In the data rows, 128 means zero.
Some points:
133 162 168 129 140 144 134 127 144 100 117 89 114 101 115 144 108 120 99 143 130 102 112 126 118 105 158 157 136 106 146 111 135 123 107 116 102 155 104 110 145 155 161 136 111 158 139 139 119 117 141 117 144 181 140 147 89 160 117 91 164 135 129 133
124 175 105 147 136 132 141 187 138 147 84 81 127 127 116 141 124 177 107 150 112 134 136 111 119 155 88 136 150 125 116 115 122 138 103 143 124 137 163 88 128 121 109 134 151 112 95 166 152 111 91 128 132 140 99 99 136 126 135 79 131 147 127 102
139 132 110 139 120 115 156 86 118 149 170 124 102 134 116 124 114 120 161 107 86 113 125 110 145 168 110 119 93 101 142 166 146 176 94 129 163 165 118 150 164 156 114 158 133 107 176 145 99 167 109 143 144 130 106 145 120 111 124 84 89 139 109 123
115 128 132 142 136 94 155 128 120 159 127 126 143 192 147 166 126 107 131 172 139 145 125 124 107 124 135 181 152 141 163 116 130 139 126 127 159 116 139 157 98 110 156 144 118 112 133 118 108 126 154 170 128 148 96 93 116 152 128 140 129 158 102 176
147 111 108 140 117 137 169 132 129 134 117 126 93 155 138 152 111 150 162 159 95 106 158 119 78 165 152 135 139 143 137 166 95 138 155 136 90 158 87 108 151 136 119 86 111 109 120 109 101 135 134 123 144 116 122 148 91 125 122 172 140 123 116 93
138 176 158 105 162 109 131 133 123 137 166 178 113 134 79 129 172 145 105 136 118 112 149 123 146 114 149 152 157 143 99 135 117 95 116 177 117 131 119 116 117 176 123 110 160 99 117 146 116 111 135 116 142 101 126 119 142 120 156 148 127 128 104 142
97 132 113 165 156 123 132 116 123 114 149 156 102 101 136 159 111 135 178 83 153 187 92 163 150 157 139 141 121 152 137 105 123 110 126 191 103 125 114 136 154 89 145 146 90 72 95 116 142 129 135 113 165 157 118 101 146 118 114 147 134 149 131 109
155 144 115 155 115 125 128 99 103 105 165 111 69 147 164 105 116 98 119 146 98 132 140 103 143 107 126 126 158 103 132 170 97 136 112 118 134 135 137 145 102 118 104 116 96 103 113 102 141 122 86 112 144 104 97 176 107 122 100 101 150 109 173 130
154 88 129 128 133 122 116 151 144 151 116 116 127 161 130 111 85 139 166 149 150 80 106 136 121 109 111 115 147 132 114 144 97 98 88 133 168 145 183 158 158 149 188 138 118 122 144 95 134 164 127 108 137 145 122 153 160 110 123 123 126 126 139 116
157 140 157 147 99 148 113 106 108 138 103 103 163 102 131 117 81 126 112 142 125 135 145 144 133 115 122 92 93 142 136 129 103 101 141 119 145 130 116 96 77 149 148 137 130 98 120 149 146 133 183 106 177 95 117 134 124 120 153 120 163 121 85 131
85 114 124 106 119 105 152 98 115 115 128 107 146 122 106 94 125 155 121 113 123 199 163 141 78 121 100 149 104 123 124 130 137 123 74 122 140 149 114 142 132 84 126 94 182 99 176 92 106 106 104 127 147 115 118 160 140 128 116 168 148 80 160 113
123 115 142 76 131 163 128 138 145 87 76 136 56 140 111 116 153 133 103 142 138 133 121 129 147 125 122 81 141 137 127 124 116 143 136 141 156 151 142 136 147 126 111 156 137 127 130 88 126 176 119 146 101 113 109 117 98 140 144 113 181 154 81 85
119 138 109 117 116 114 112 130 60 121 134 149 137 91 102 136 121 122 134 148 169 132 96 130 70 102 131 98 147 147 142 100 108 187 140 96 129 116 185 149 181 141 131 162 144 153 114 159 143 110 98 117 98 117 113 152 111 138 111 140 116 105 105 101
134 101 196 144 86 113 110 113 125 157 100 129 136 122 104 87 115 132 116 123 130 119 117 143 94 138 123 140 94 113 137 121 92 111 129 112 94 157 105 144 129 135 87 160 119 113 105 149 149 84 124 118 101 118 177 107 146 115 196 129 128 132 135 143
91 143 108 117 158 126 117 132 141 113 147 147 126 119 156 146 107 126 87 139 128 80 121 150 126 124 93 144 111 65 125 175 124 125 156 115 104 133 128 91 138 108 142 139 129 135 149 91 154 132 124 110 140 171 123 121 104 102 128 140 127 108 99 180
114 105 112 111 136 163 137 158 105 103 148 119 154 160 117 123 99 111 86 125 102 122 142 106 135 146 143 130 122 173 83 143 147 136 135 133 138 136 108 126 163 115 112 122 113 119 64 107 142 120 177 78 115 144 122 115 123 106 131 83 111 129 107 159
136 112 187 127 84 140 164 100 117 162 135 153 141 114 169 159 145 107 159 144 152 92 146 148 148 86 96 112 110 116 135 85 149 119 103 169 83 103 117 138 131 121 110 116 150 137 119 88 101 130 115 117 87 113 82 90 117 159 119 111 96 140 130 134
98 148 158 94 162 124 125 70 112 134 102 133 140 121 155 137 114 151 119 107 108 112 140 126 115 142 132 118 108 103 119 145 106 142 129 151 152 60 126 126 152 140 90 101 125 155 140 141 133 176 145 141 130 106 159 103 181 181 109 103 137 145 171 119
154 121 129 144 83 130 132 143 146 91 88 190 131 135 123 132 121 111 153 89 109 133 155 143 104 133 127 161 92 154 123 124 165 110 133 124 141 69 114 132 127 153 147 109 101 142 97 127 120 129 118 143 118 139 95 180 144 132 129 156 140 120 122 172
118 105 132 93 157 126 123 151 115 171 107 154 131 121 121 121 132 79 91 95 186 120 86 121 123 170 137 125 128 125 106 123 156 116 147 113 117 135 141 123 124 112 130 91 128 150 159 143 128 113 156 167 169 104 78 147 145 142 153 108 150 127 154 133
152 128 123 144 127 178 117 166 143 132 146 130 96 130 95 99 165 117 145 96 164 167 152 141 117 91 109 127 123 110 108 156 81 168 109 99 145 125 164 123 85 148 115 77 109 137 124 149 122 163 176 152 140 191 151 111 130 144 124 114 93 135 138 117
113 111 127 130 127 134 108 152 115 139 131 114 134 124 152 137 134 112 134 111 137 106 85 110 87 104 160 118 150 159 168 170 167 143 100 188 127 138 89 105 107 106 132 139 135 127 115 154 102 153 119 154 79 144 125 147 99 101 152 133 125 121 126 152
112 94 104 146 140 170 102 87 165 121 146 110 125 125 141 123 206 153 149 182 154 107 119 183 141 176 148 189 99 164 143 122 132 148 116 131 134 115 125 127 119 134 135 122 112 126 121 142 155 134 121 122 103 95 140 162 138 143 108 116 139 118 125 126
95 131 150 104 129 116 162 144 110 147 127 128 102 124 149 98 105 121 124 150 121 123 131 146 122 91 119 140 125 115 98 90 183 142 124 83 112 149 128 105 93 139 147 137 100 123 105 152 120 127 132 127 114 95 170 117 182 130 131 127 119 106 112 118
165 144 169 154 141 107 157 81 179 141 107 149 154 159 137 103 129 135 102 123 154 138 131 116 155 123 137 129 145 148 90 127 118 153 153 158 111 151 142 100 133 89 133 138 136 139 109 124 158 131 121 158 134 169 168 133 112 120 123 87 136 113 107 86
119 112 139 133 123 127 161 129 117 139 153 121 114 110 137 148 122 83 118 114 126 118 167 125 126 136 101 127 160 145 130 132 155 154 128 119 171 138 105 90 130 147 147 124 159 183 169 134 163 93 130 93 106 137 146 128 142 91 169 154 169 178 138 143
131 137 91 137 125 105 94 104 134 159 141 123 171 92 101 141 136 123 123 102 70 136 124 135 172 126 108 144 165 137 156 126 140 108 104 106 106 188 128 152 124 115 77 129 118 163 114 107 144 155 141 135 97 138 96 140 174 172 101 182 150 123 94 106
124 154 92 160 92 150 116 135 158 115 120 129 128 144 123 138 101 81 163 131 135 98 81 128 144 99 127 104 147 150 131 166 134 133 134 124 136 117 103 132 143 89 111 141 188 124 112 128 105 121 121 117 176 118 133 132 152 159 89 135 97 168 132 149
144 139 117 113 93 187 121 110 125 116 113 150 135 111 120 150 102 126 89 142 145 129 148 123 150 147 173 157 157 87 118 82 113 134 141 125 103 101 155 102 128 100 143 136 94 104 150 108 61 136 126 157 138 136 172 152 156 87 115 169 112 159 140 134
106 138 84 115 142 92 125 115 112 149 98 94 128 143 92 122 157 101 127 140 120 110 148 152 150 112 173 98 89 133 110 144 148 117 132 138 105 103 142 109 107 139 99 146 113 94 134 106 118 82 97 133 113 175 147 149 93 108 98 118 147 164 136 100
121 125 133 66 106 120 123 161 139 149 138 133 129 79 143 125 113 156 138 144 118 134 144 154 110 144 108 123 193 145 161 122 134 113 151 147 165 133 139 156 137 122 130 126 88 114 144 123 133 113 130 161 127 105 171 135 119 138 83 122 91 98 122 142
96 164 112 87 139 147 171 102 118 111 147 113 123 163 108 118 143 165 133 95 145 121 86 114 151 110 130 83 115 132 160 141 68 94 117 87 113 120 111 147 117 132 163 117 83 167 119 138 150 117 129 153 125 123 116 112 126 97 115 120 104 121 123 115
147 112 140 140 145 115 66 132 120 129 145 118 128 180 131 179 40 170 157 103 154 126 120 150 145 146 113 96 131 147 138 76 121 162 128 100 135 135 111 142 89 155 95 122 147 130 159 112 135 101 100 143 117 111 132 102 123 103 109 122 133 77 142 158
131 92 117 125 142 123 117 132 140 111 116 99 123 148 108 111 124 126 68 102 59 155 83 114 134 132 113 134 113 88 138 117 145 150 102 135 128 87 134 128 111 130 157 96 118 108 138 144 136 103 113 124 140 107 142 91 89 116 108 169 107 133 145 66
126 128 117 121 94 58 127 134 137 92 163 127 136 105 121 127 130 168 122 95 158 115 122 76 157 133 141 117 131 164 136 121 130 135 115 125 117 120 159 113 131 121 96 105 138 143 151 120 115 176 118 99 158 113 158 107 115 173 192 98 134 138 139 128
92 120 179 144 161 97 104 145 150 96 128 123 159 83 135 146 169 115 193 117 109 136 111 94 124 174 135 127 161 119 160 136 117 127 122 84 161 103 144 147 103 151 117 119 163 101 80 104 135 114 136 113 136 144 116 133 135 89 126 132 83 113 124 119
149 114 121 128 135 119 135 155 114 106 135 118 149 129 174 120 147 101 104 106 118 115 159 159 144 141 130 102 133 107 100 142 139 96 132 95 102 130 132 161 132 125 142 125 170 104 140 210 71 127 145 118 98 139 157 99 136 146 121 155 166 105 128 147
117 106 77 139 144 164 71 106 183 147 94 150 149 129 161 118 158 144 130 147 117 149 172 128 140 77 182 129 109 128 138 107 127 173 132 125 101 136 123 168 154 126 161 126 110 131 147 161 153 98 122 133 126 102 115 105 135 132 174 106 118 138 111 118
138 127 128 105 104 135 147 112 152 121 138 103 135 128 144 157 141 138 119 117 133 125 127 116 132 131 131 107 134 137 48 133 139 119 127 125 115 126 93 123 112 154 136 203 111 145 111 140 135 139 123 140 153 147 116 127 91 156 172 144 101 146 163 159
121 129 152 124 101 122 139 149 151 139 154 127 189 111 121 130 143 147 148 157 118 129 97 138 101 92 126 172 118 130 124 120 147 99 188 117 165 155 141 163 124 128 113 116 117 104 142 138 136 148 130 111 93 104 115 124 97 89 82 126 148 146 189 118
146 120 112 133 124 99 138 125 78 69 106 134 106 142 126 99 143 138 171 126 101 124 103 130 145 117 132 153 146 118 148 118 120 132 157 154 136 129 127 74 138 112 149 146 144 160 170 126 145 100 183 131 115 128 97 143 140 139 123 128 97 107 161 138
123 113 105 115 149 132 121 166 111 132 140 134 137 122 129 84 138 89 147 150 143 164 145 124 149 138 124 136 131 87 158 112 151 106 137 129 143 88 111 148 154 161 91 125 168 203 89 129 118 158 131 139 148 108 144 94 96 92 170 117 168 108 132 113
134 168 127 184 143 128 147 160 122 135 103 130 135 85 94 152 139 116 114 137 165 140 134 72 167 143 113 74 98 94 86 129 100 131 124 126 118 133 126 162 112 126 147 102 95 131 150 103 161 153 118 135 116 114 162 128 134 126 112 136 115 99 122 151
151 98 119 168 136 143 109 113 129 109 157 157 122 152 153 123 158 168 116 149 112 167 113 99 86 138 109 89 95 124 146 116 170 61 142 163 134 135 152 101 132 111 103 144 144 153 133 118 117 96 132 121 132 144 131 145 163 136 97 136 127 146 116 145
174 167 134 118 156 140 110 151 128 167 133 119 99 141 131 111 138 124 113 111 133 140 181 138 113 131 122 175 89 152 125 130 116 99 196 112 121 100 115 113 123 107 166 144 152 124 130 121 111 132 93 94 112 118 125 136 143 166 160 159 93 126 117 115
Along one direction, these points spread out more than along any other. Take the direction at right angles to it along which they spread out most. Then take the direction at right angles to both along which they spread out most. Go by this last direction. How far along it is each point below, from 0 to 99? The average is 50, and the first point in the table lies past the average. One standard deviation of the points above along it is 16.
152 128 123 144 127 178 117 166 143 132 146 130 96 130 95 99 165 117 145 96 164 167 152 141 117 91 109 127 123 110 108 156 81 168 109 99 145 125 164 123 85 148 115 77 109 137 124 149 122 163 176 152 140 191 151 111 130 144 124 114 93 135 138 117 -> 42
119 138 109 117 116 114 112 130 60 121 134 149 137 91 102 136 121 122 134 148 169 132 96 130 70 102 131 98 147 147 142 100 108 187 140 96 129 116 185 149 181 141 131 162 144 153 114 159 143 110 98 117 98 117 113 152 111 138 111 140 116 105 105 101 -> 27
147 112 140 140 145 115 66 132 120 129 145 118 128 180 131 179 40 170 157 103 154 126 120 150 145 146 113 96 131 147 138 76 121 162 128 100 135 135 111 142 89 155 95 122 147 130 159 112 135 101 100 143 117 111 132 102 123 103 109 122 133 77 142 158 -> 26
151 98 119 168 136 143 109 113 129 109 157 157 122 152 153 123 158 168 116 149 112 167 113 99 86 138 109 89 95 124 146 116 170 61 142 163 134 135 152 101 132 111 103 144 144 153 133 118 117 96 132 121 132 144 131 145 163 136 97 136 127 146 116 145 -> 61
115 128 132 142 136 94 155 128 120 159 127 126 143 192 147 166 126 107 131 172 139 145 125 124 107 124 135 181 152 141 163 116 130 139 126 127 159 116 139 157 98 110 156 144 118 112 133 118 108 126 154 170 128 148 96 93 116 152 128 140 129 158 102 176 -> 64
154 121 129 144 83 130 132 143 146 91 88 190 131 135 123 132 121 111 153 89 109 133 155 143 104 133 127 161 92 154 123 124 165 110 133 124 141 69 114 132 127 153 147 109 101 142 97 127 120 129 118 143 118 139 95 180 144 132 129 156 140 120 122 172 -> 62
97 132 113 165 156 123 132 116 123 114 149 156 102 101 136 159 111 135 178 83 153 187 92 163 150 157 139 141 121 152 137 105 123 110 126 191 103 125 114 136 154 89 145 146 90 72 95 116 142 129 135 113 165 157 118 101 146 118 114 147 134 149 131 109 -> 74
117 106 77 139 144 164 71 106 183 147 94 150 149 129 161 118 158 144 130 147 117 149 172 128 140 77 182 129 109 128 138 107 127 173 132 125 101 136 123 168 154 126 161 126 110 131 147 161 153 98 122 133 126 102 115 105 135 132 174 106 118 138 111 118 -> 53
149 114 121 128 135 119 135 155 114 106 135 118 149 129 174 120 147 101 104 106 118 115 159 159 144 141 130 102 133 107 100 142 139 96 132 95 102 130 132 161 132 125 142 125 170 104 140 210 71 127 145 118 98 139 157 99 136 146 121 155 166 105 128 147 -> 35
154 88 129 128 133 122 116 151 144 151 116 116 127 161 130 111 85 139 166 149 150 80 106 136 121 109 111 115 147 132 114 144 97 98 88 133 168 145 183 158 158 149 188 138 118 122 144 95 134 164 127 108 137 145 122 153 160 110 123 123 126 126 139 116 -> 52
131 92 117 125 142 123 117 132 140 111 116 99 123 148 108 111 124 126 68 102 59 155 83 114 134 132 113 134 113 88 138 117 145 150 102 135 128 87 134 128 111 130 157 96 118 108 138 144 136 103 113 124 140 107 142 91 89 116 108 169 107 133 145 66 -> 43
124 175 105 147 136 132 141 187 138 147 84 81 127 127 116 141 124 177 107 150 112 134 136 111 119 155 88 136 150 125 116 115 122 138 103 143 124 137 163 88 128 121 109 134 151 112 95 166 152 111 91 128 132 140 99 99 136 126 135 79 131 147 127 102 -> 49
118 105 132 93 157 126 123 151 115 171 107 154 131 121 121 121 132 79 91 95 186 120 86 121 123 170 137 125 128 125 106 123 156 116 147 113 117 135 141 123 124 112 130 91 128 150 159 143 128 113 156 167 169 104 78 147 145 142 153 108 150 127 154 133 -> 33
123 115 142 76 131 163 128 138 145 87 76 136 56 140 111 116 153 133 103 142 138 133 121 129 147 125 122 81 141 137 127 124 116 143 136 141 156 151 142 136 147 126 111 156 137 127 130 88 126 176 119 146 101 113 109 117 98 140 144 113 181 154 81 85 -> 55
147 111 108 140 117 137 169 132 129 134 117 126 93 155 138 152 111 150 162 159 95 106 158 119 78 165 152 135 139 143 137 166 95 138 155 136 90 158 87 108 151 136 119 86 111 109 120 109 101 135 134 123 144 116 122 148 91 125 122 172 140 123 116 93 -> 82
121 129 152 124 101 122 139 149 151 139 154 127 189 111 121 130 143 147 148 157 118 129 97 138 101 92 126 172 118 130 124 120 147 99 188 117 165 155 141 163 124 128 113 116 117 104 142 138 136 148 130 111 93 104 115 124 97 89 82 126 148 146 189 118 -> 38
